First come named turns, each shown by rows before and after it. For each pair of rows after them, which turns, in which order, take the first row to the second? The first pair is done for you.
turn Gezof:
[ 4 -6 -3 -1  5  2 -4 -6 -6  7 -2 -7 -9  2  6] => [ 5 -5 -6 -1  1  1  1 -4  0 10 -8 -6 -5  6  6]
[-1  2  0 -5  5 21 10 -8 12 -3  2 -7 -3 -8  5] => [ -1   0  -2   0   4  18   7  -5  10  -3  -5 -11  -3 -11   7]
[  1   9  -1   3  -3   2  -3 -16  -6  -4   0  -1   7  -2  -7] => [  1   7  -2   5  -3   1   0 -14  -6  -2  -3  -4   6  -4  -8]
[  0   8  -1   1   4  15   6   6  10   4  -6  -6 -12  -1   6] => [  1   9   2  -3   9  15   1   5  10   2   4  -6 -14  -4   4]
turn roz:
[ -5 -18   9  -7   1   9   4  -3   4   2  -1  -9  -4 -15  13] => [  1 -13  13 -14   4   7  -5 -11  -5  -5  12  -4   1  -9   5]
[  4   0 -10  -3  -6  -2  11   9   5   8  -4   7  -6   3   8] => [  7   2  -5 -12  -2  -1   6   2   2   3  13  13  -3   9  -1]
[ -3  -3   3 -10   7  -1  -7  -7  -3   0   1  -5  -6 -12   5] => [ -2  -4   1  -4   7  -5  -9  -6  -5  -4   0  -7  -6 -11   7]
[  2  14  -9   2 -10   2   6  -2   4  -2   1   1  19  10  -9] => [  2  12 -11   5 -11   1   8   0   5   0  -6   1  18   7  -8]
turn Fofi:
[ -6  -6  -6   4  -2  -9  -7   3  -7  -7  -5  -9   0 -11   4] => [ -3   3 -12   5  -9  -9  -2   6  -3   1  -8  -3   9   2  -2]
[  4 -17 -14  -9   0 -13   6  25   9  21 -15   6  -8   9  14] => [  3 -25  -8  -5   3  -6   5  15   6  10 -21  -6 -14 -10  22]
[ -1  -6   0   2   0  -2   0   5  -1   3 -13  -4  -5 -12   8] => [ -2  -1  -6   2  -5  -3   4  12   3  11 -12   2   2   0   0]
[13  9 -6 -7  0 -4 -6 14  5 11  4  4 -2 -2  2] => [ 13   1  -2  -2   1   1  -5   6   4  -2  -1  -7 -10 -17   9]
turn Ket:
[  1   1   2   6  -2   8   2 -11   1 -15  -1  -5   7  -3  -7] => [ -1   1   1  10  -3   3   1  -7  -5 -15  -5  -4   7  -2  -5]
[  5  10   3   1   5  -3 -13   8  -5  -2   6   8   1  15  -3] => [ 7 14  1  5  1  5 -2  5  6  4  2  3  3 17 -2]
[ -6  -7   7 -12   9   7   6  11   7  12   6  -1 -10 -10   8] => [-9 -9  1 -5  5  2  9 17  9 13 -5 -2 -8 -9 11]
[  7  -1   0  -9   9 -10   2   6   1   0  13  -1  -9   0  -4] => [ 5  7 -8 -4 -1 -1 12  7 15  9  0 -3 -3  1 -2]

(2 to 3 turns a pair)
[ -3 -14  -1   8   4  -6   9   6   9   2 -20 -10 -18 -12   9] => [ -2 -15   2  -2   9 -17   1  14   5  10  -6   3 -22   1   7]
Fofi, Fofi
[ -5  -9   6   3   5  -5  -8  -9  -6  -9   2  -7 -12  -2   0] => [-10  -8  -2   9  -5  -5   3   5   3   4 -17  -9  -7   1   3]
Fofi, Ket, roz
[  6   7  -7   3  -4 -13  -6   5  -7   0  -2   9  12  15 -12] => [ -4 -12   0   4   4  -5   2   8  -1   3 -16  -7 -12 -12  10]
Fofi, roz
[  0   0   9  -4  11   5  -8 -12 -16 -18  22  -3  -5  -4  -2] => [ -5   0  -9   6  -1 -18  -1  14 -16   4  -3  12   4  18  -3]
Gezof, Fofi
[ -3 -13  -4  15  -5 -19  -5   4 -12  -7 -24  -4  -1  -6   4] => [ -2 -12  -3   8  -3 -26 -11  12 -19  -3 -15   6  -3   3   5]
Fofi, Fofi
[ -9 -10  -2   0   3   7  14   7  10  13 -12  -6 -10 -16   9] => [ -5 -14  10 -12  17  -4  -6   3  -4   3  11   2 -19 -15   4]
Ket, roz
